The rows below fall into families. The same turns and mirrors carry the whole set onto itself and the rows of a family onto each other. For each named row, which other rows are in its family? Write them in the order they are listed.
These 36 rows form 6 families of 6 rows each.
Ramug: [ 25 -51 -17   7  13 -12  -9  57  25  44  -5]
pok: [ -3 -24  -5   2   7  27  33  12  59  17  -1]
tezuz: [-24 -35   8  37   6 -35  -7  57  13  29   2]
pema: [  2 -19  24 -11  -1 -18  -5  26 -27  45  41]
Sis: [ -7 -53  -7  42  17 -23 -20  25  19  17  25]
tela: [-23 -40  13  31  36 -23 -14  26 -14  37  36]
Zap: [ -8   0   7  -4  28   5  -4  17 -36  65  25]
zir: [  9  -1 -21   9   6  52   7   7  26  42 -16]
lel: [  2 -48 -11   7   4 -13   9  31  62  21   5]
zapo: [-43 -12  21 -25  27  18  20  14  -9  38  32]
Kaz: [-38   5  12  24   3  39  28  17   1   8   0]
nutof: [-39 -36  15 -19  23 -22  -5  33  -6  42  38]
pomu: [-25  -6  11 -14  19  43  39   3  24  26  13]
ruz: [ -3  -6   0 -19  15  46  18  14 -29  22  22]
pap: [ -5 -45 -18  44   9  14  -9  15  45   7   3]
zab: [ 21 -36 -28  17  -5 -23 -30  26  15  32  14]
sare: [ 22 -25 -35  18  -8  17 -14  16  39  28  -9]
Dur: [  9 -19  -4  -2 -14  41   4  28  47  43 -21]
malis: [ -1   2  33 -13  14  17  21  19 -21  60  23]
Didu: [-19 -27  -2 -25  17  17 -15  36 -39  37  26]
nepif: [  9 -40   0  -5 -22 -24 -28  34   3  28  30]
veso: [26 -8 -7  1 12 46 37 13  9 18  4]
babub: [-49 -22  18  20  14 -18  -9  51 -17  36  11]
pes: [-20 -24  -8  35  20  51   9   7  37  19  -8]
vir: [-57  -2  20  14  12  19   8  32 -23  26  10]
damuz: [-38 -18  22  22  48  14   4  17 -21  49  25]
pesa: [ -5 -49 -11 -13  16 -12 -28  58 -12  48  12]
visot: [-16 -53  -1  -4  11 -38 -11  41  29  33  25]
lapi: [ 41 -31 -15  14  12  17  23  35  36  28  -9]
Digi: [-12  -7   2  42  -5  22  30  22  32   1 -10]
rem: [ -5 -27   0  48  -2 -15  13  42  38  12  -8]
Numo: [ 12 -41 -14   0 -28   5 -23  35  40  26  -2]
dafol: [  6 -24  -6   6  14 -30 -25  27 -23  51  32]
mapad: [ 2  2 19 -8  7 47 26 20 16 59 -9]
Zonef: [ -7  11   0  -2  25  45  12   8 -11  60   1]
komo: [-37 -11  12  23  40  51  15   8   4  40   4]

Same family as mapad: pema, Dur, malis, nepif, Numo
Same family as ruz: Ramug, Didu, veso, pesa, lapi
Same family as dafol: Zap, zir, zab, sare, Zonef
Same family as visot: pok, lel, zapo, nutof, pomu

The rows below fall into families. The same turns and mirrors carry the whole set onto itself and the rows of a family onto each other. For each named row, which other rows are in its family? Write them in the order they are listed.
These 16 rows form 4 families of 4 rows each.
B: [ -5  31  10   4 -21  29  19  48 -20 -11  11  -8   5  -6  39]
J: [ 29  49   9  13 -20  36   8  20 -22 -24  15 -25 -27 -40  21]
G: [ 26  41  22   8 -27  28  11  13 -27 -30  12 -31 -17 -31  25]
N: [-22  -2 -17 -46  -9   8  12 -13   7  43  35   8 -30  -8 -34]
K: [  1   7 -25 -80 -15  21  -7 -31 -26  29   8  12 -18 -25 -11]
E: [-32   8 -20 -56 -13   7   8  -6   9  36  27  -1 -31 -26 -36]
L: [ -6  38  16   1 -19  34  12  48 -27 -14  19  -4  11 -18  33]
W: [  0  13 -22 -75 -24  21 -16 -38 -24  30   7  -1 -23 -15 -11]
M: [ 25  45   1  12 -20  36  18  18 -33 -26  -2 -22 -27 -44  18]
Z: [-14  -1 -10 -62  -2   4   8  -9   5  41  20   4 -42  -4 -28]
A: [ -8  32  27   6 -22  24  20  40 -26 -22  17 -16  12 -24  22]
U: [  2   7 -17 -65 -19  30  -5 -43 -37  34  14   8 -30 -19 -17]
D: [-16   4 -23 -62  -8   5  12  -9  15  35  30   4 -38 -23 -26]
X: [  2   7 -15 -73  -7  17  -3 -31 -31  34  -2  10 -31 -20 -25]
S: [ 34  33   8  16 -17  43  15   6 -30 -27   7 -29 -14 -34  20]
R: [ -9  20  18   6 -14  41  27  42 -20 -13  21 -13   8 -15  30]

Same family as X: G, Z, A
Same family as M: B, E, W
Same family as K: J, L, D

The rows below fall into families. The same turns and mirrors carry the whole set onto itself and the rows of a family onto each other. For each named row, which other rows are in its family? Write them in the order they are listed.
These 15 rows form 5 families of 3 rows each.
zud: [-28  21   3  21   6   3  -8  40  21  17]
nunu: [ 11  15 -38   4 -31  -6  10 -25  -8  -7]
Zaz: [ 24   3  39  -3  43  -8  16 -32  -4  11]
Torev: [ 15  10 -29  -7   0 -14  14 -41 -25 -17]
sipu: [  6   0 -32   3 -27  -1  23 -25   0 -17]
dav: [  3  15 -41  -5 -13   4  10 -25 -18 -15]
Zes: [ 10  10  38   1  53 -20   0  -2   5  19]
Zag: [-34   8  20  13  -7  10 -15  23  35  -3]
Lem: [-27   6  13  31   5  -4 -18  30  24  23]
zev: [  6   9 -23 -22 -29   1  -4 -31   8 -23]
gunom: [ 18  10  49 -24  30  -3  10 -23  19  -1]
Zuveg: [ 21   7  31 -16  53  -6   3 -21  -4  16]
bikir: [-17   0  12  22  -2  -7  -6  37  39  17]
zun: [ 22 -18  34 -12  41 -10  10 -29   7   9]
duf: [-31  21 -14  30  -9  -8  -5  31  13   4]

Same family as Lem: nunu, Zaz
Same family as sipu: bikir, zun
Same family as Zuveg: zud, dav
Same family as gunom: Zag, zev

The rows below fall into families. The same turns and mirrors carry the whole set onto itself and the rows of a family onto each other. For each named row, which other rows are in its family? Write them in the order they are listed.
These 16 rows form 4 families of 4 rows each.
fifaz: [ -7  27 -19 -71   8 -18 -34  12 -27 -12 -23  -7   7 -23]
Rogar: [-10  15 -27 -37  22  -9  -5  72  48   5  10 -40   3  -1]
vekir: [ -2 -21  -8 -43  53  13 -24  15 -60  -6 -17 -19  21   0]
bug: [ 15   0 -15 -34   7 -33  11  68  20  15  43 -26   0  -5]
rebo: [-10 -21 -38 -36  13  19 -40  17 -47 -21 -14 -41  24   5]
ridat: [  2  -3   6  -2   8 -21  31  46  19  23  -1 -14 -22  -6]
Lunu: [ -4 -18  -7 -29   0  -6  40  19   9  26  -6 -16 -28 -14]
tis: [ 14  14 -21 -59  32  -5 -47   2 -40 -13  -4 -29   6 -22]
Kas: [  5 -41 -27 -16  37  12 -31  27 -47  -5  -3 -33  30  17]
kem: [-11 -27  -8 -45  13 -15  48  48  20  17  12 -19   0   0]
tef: [  5  39 -30 -45  24 -13 -31  36 -53 -21 -25  -8  -2   0]
Lusa: [-10 -12 -48 -30  32  30 -18   9 -44 -12 -17 -45   4  17]
tokar: [  6  12 -24 -53   5  -8 -38  24 -54 -14 -35  -2  15  -2]
rokor: [ -5   7   4 -27  19  -4   5  61  43  13  19 -45  -4  17]
vuzen: [  5 -21 -23  -3  19 -14  27  56  17  24 -16   1 -18  -4]
mefum: [  9  12   3 -32  25 -16  -6  85  13   0  32 -44  11  15]

Same family as vekir: bug, tis, kem
Same family as rebo: ridat, tokar, rokor
Same family as tef: Rogar, Lusa, vuzen

The rows below fall into families. The same turns and mirrors carry the whole set onto itself and the rows of a family onto each other. For each named row, which other rows are in its family? Write them in the order they are listed.
These 30 rows form 5 families of 6 rows each.
Bunub: [ 31 -39 -10  17  44 -12 -25 -38  21  26  49 -13  33]
Duku: [ 46  30 -18   0  28 -47  40 -18  57  45  42  16 -27]
Lene: [ 42  12  26  37   8  12  -5 -30   6  57  51   3  12]
fanil: [ 59   2 -40  20  31 -42  26 -18  73   6  37  34  11]
guz: [ 54 -32 -26  27  40 -26   1 -50  53   4  31  19  41]
zut: [ 43  35  10  14  -4 -22  10 -25   9  50  35  20 -37]
Bavi: [ 35 -17   2  20  32   5 -31 -43  35  51  35   6  46]
zal: [ 52 -25 -31  19  28 -25  -3 -47  55  17   8   6  46]
pepob: [ 67  -9 -26  30  31 -53  37   0  62  10  36  28   0]
Semam: [ 38  20  -4  13  14 -71  20   3  65  31  37  30 -21]
Senep: [ 34  37  21  22   0 -44  21  -3  12  45  33   7 -28]
Fus: [ 30  11  16  21  10   7 -18 -41  -5  47  53   1  -2]
nefe: [ 32  28  24  21 -12 -50   7  -9  18  42  30  13 -34]
Vem: [ 53 -46 -24  21  52 -45   9 -37  53  10  30  11  28]
gurim: [ 14 -28  18  22  30 -23 -35 -44  21  33  49 -10  31]
susaz: [ 55   7 -49  14  24 -39  34 -19  67   7  31   5  15]
luk: [ 41  25  -9  11  21 -72  33   1  55  31  23  23 -18]
vola: [ 45 -10 -23  30  27 -61  20  -4  75  -3  44  19  21]
rur: [ 21 -24  21  28  34 -19 -28 -40  13  39  32  -7  42]
kinof: [ 50  28  24  21   7 -25  30 -34  16  61  33  13 -30]
gidog: [ 33 -26   1  21  37  -2 -27 -59  20  33  45   5  34]
rezez: [ 41  -4 -30  20  39 -60  21  -3  72   6  31  16  27]
nodaz: [ 17  16  34  25  15 -16 -15 -18  -3  54  48  -7   3]
non: [ 52  32 -18   6  14 -46  26 -12  54  36  33  40 -31]
ferog: [ 17  11  28  27  -2 -17 -21 -20  -1  40  54 -11  -3]
divip: [ 32  -8  11  23   6  -2 -26 -27 -12  40  38 -13   3]
taga: [ 53  23  -5  14  15 -45  20  16  47  46  40  35 -32]
vif: [ 38 -31 -13  35  38 -37  -4 -30  45   4  25  -1  56]
Tolol: [ 41  18  18  13  -2 -26  -8  -9   5  61  25  16 -33]
mefuz: [ 37 -41  -6  35  33 -46  -5 -42  50   1  31   2  44]

Same family as gidog: fanil, guz, zut, Fus, non
Same family as mefuz: Semam, nefe, gurim, vola, ferog
Same family as pepob: Bunub, Vem, divip, taga, Tolol
Same family as rur: Senep, luk, rezez, nodaz, vif

